Small tables with named rows and columns. After each table, cells are looked up by row and column.

siso =
,reg,pubavu,mas,pokopa,nud,pusovaz,zan
tet,185,574,388,656,673,658,442
dololar,310,633,339,616,711,674,432
nunana,468,448,658,638,280,487,604
dal,304,495,484,669,693,756,543
lib,619,519,564,507,912,686,528
kosa,608,439,722,598,295,469,640

tet, nud: 673
nunana, nud: 280
tet, pubavu: 574
dal, pusovaz: 756
lib, zan: 528
nunana, pusovaz: 487
dololar, pubavu: 633
kosa, reg: 608
kosa, nud: 295
tet, reg: 185
lib, nud: 912
tet, pokopa: 656
Which row has the largest pusovaz? dal

por:
          bem  nafafi   det   nat  gebili   pov  kezizu  luni
ralogan  4.55    5.65  3.55  5.27    7.32  6.14    5.62  9.34
mik      3.41    8.83  6.08  9.00    8.30  5.28    6.20  4.52
rezo     7.46    6.29  5.46  4.32    5.94  6.65    6.84  7.33
tede     4.21    5.83  4.27  5.54    7.34  6.55    5.50  8.81
pafo     3.91    4.43  5.94  7.61    6.68  8.65    9.52  6.20
bet      4.94    7.30  5.18  8.88    7.30  4.11    5.59  5.26
sibigi   5.69    7.13  6.01  4.76    8.65  6.79    7.00  4.49
birarim  6.92    5.55  6.98  7.67    5.36  5.26    6.25  7.65
livupa   8.87    9.74  5.39  3.21    5.30  5.88    2.40  6.42
gesev    4.45    7.43  5.26  5.45    8.37  6.48    7.19  5.52
vunidos  3.65    5.69  7.46  9.37    6.19  7.41    8.83  6.38
koforu   8.46    5.46  6.06  3.45    4.88  6.68    7.76  7.64
femon    7.55    8.40  8.53  7.64    5.83  6.65    4.02  3.96

What is the pov of rezo in por? 6.65
What is the det of sibigi in por? 6.01
What is the kezizu of rezo in por? 6.84
What is the kezizu of femon in por? 4.02
What is the kezizu of pafo in por? 9.52
What is the luni of mik in por? 4.52
What is the det of livupa in por? 5.39
What is the bem of bet in por? 4.94
What is the nafafi of koforu in por? 5.46
What is the bem of koforu in por? 8.46
Row with the largest det: femon

neloraf:
	buk	dakaz	mefikav	lok	vokuz	vamapob	lir
vezonu	4507	2395	2463	3995	4887	5927	3966
tuf	4149	4139	4235	4341	4237	4202	4272
legira	4786	3536	4936	3804	4485	6387	4067
dem	5159	5534	3258	5106	6059	4395	5059
mugid	3563	4117	3397	7748	3407	5174	3068
gomeze	6139	3323	5254	3544	4884	4697	5389
gope	3088	4219	5780	5422	4630	2599	4438
zure	3988	3766	3822	3909	5865	4612	2406
ter	6003	3305	5313	3313	4717	4683	5332
kolizar	4239	4346	4271	4167	4219	4220	4185
kaset	4086	4341	2865	6311	5581	5805	3758
gamari	4698	4657	5730	3281	2462	3116	3010
tisire	5151	4575	6108	5407	3397	5370	1985
serol	5807	4721	1121	4220	6255	4974	4308

lok of tuf is 4341
buk of serol is 5807
dakaz of gamari is 4657
lir of gope is 4438
vamapob of vezonu is 5927
dakaz of mugid is 4117
mefikav of tuf is 4235
dakaz of dem is 5534
dakaz of tuf is 4139
vamapob of gamari is 3116
vamapob of mugid is 5174
mefikav of gope is 5780
buk of gamari is 4698
vokuz of mugid is 3407
lok of vezonu is 3995
mefikav of serol is 1121
Row with the largest vamapob: legira

tuk:
,lil,far,fer
loniveg,-257,-176,12
debefen,-577,603,-195
nev,-517,732,-545
kidezo,-435,-396,-218
mogatud,-204,287,-547
pigi,-124,-278,-463
tun,-198,-27,-57
feb,-121,-226,730
kanarom,-216,-31,-457
torerev,-296,-314,-96

What is the far of kidezo in tuk? -396
What is the far of kanarom in tuk? -31
What is the lil of kidezo in tuk? -435
What is the lil of tun in tuk? -198
What is the far of mogatud in tuk? 287
What is the lil of feb in tuk? -121
What is the lil of kanarom in tuk? -216
What is the fer of torerev in tuk? -96
What is the far of tun in tuk? -27
What is the fer of mogatud in tuk? -547
What is the fer of kanarom in tuk? -457
What is the fer of nev in tuk? -545
What is the lil of torerev in tuk? -296
Which row has the largest lil? feb

barima:
        binosiz  panu
sikiz       155    96
fazoni      115   177
kav         141   146
kena        182   105
gup         117   201
puv         161    57
sis         116   125

puv, binosiz: 161
gup, panu: 201
puv, panu: 57
kav, panu: 146
kav, binosiz: 141
fazoni, binosiz: 115
kena, binosiz: 182
sikiz, binosiz: 155
sis, binosiz: 116
sikiz, panu: 96
sis, panu: 125
kena, panu: 105
fazoni, panu: 177
gup, binosiz: 117

teveb.csv
,vumudi,sav,lek,lemes
foviz,26,114,205,113
gepale,130,36,21,61
zan,201,116,27,89
bupo,194,198,122,28
feziv,30,106,138,200

lemes of feziv: 200
lek of feziv: 138
lek of gepale: 21
lemes of foviz: 113
sav of feziv: 106
vumudi of zan: 201
sav of foviz: 114
sav of zan: 116

pubazo:
|  | gab | gevabo | lobob | bovaf | samunat | vum | sul |
|---|---|---|---|---|---|---|---|
| rupozup | -5.807 | -6.892 | 5.979 | 4.465 | -8.478 | 9.046 | -5.831 |
| vupagap | -7.373 | -1.789 | -2.434 | -7.277 | 1.628 | -3.431 | -1.492 |
| zamenud | -8.524 | 0.853 | -6.888 | -2.519 | -5.048 | -9.566 | -7.818 |
| bifete | -1.231 | 2.240 | 6.738 | -4.226 | -2.237 | 0.728 | 8.350 |
| gidi | -2.243 | -0.119 | 0.786 | -2.544 | 5.681 | 5.884 | -3.646 |
| reri | 2.283 | -3.402 | -4.526 | 9.226 | 8.845 | 1.549 | -2.823 |
| dof | -6.553 | 7.390 | -1.903 | -6.548 | -5.908 | 1.102 | -1.347 |

bovaf of zamenud: -2.519
bovaf of vupagap: -7.277
lobob of zamenud: -6.888
sul of zamenud: -7.818
gab of bifete: -1.231
gevabo of vupagap: -1.789
sul of dof: -1.347
gevabo of bifete: 2.240

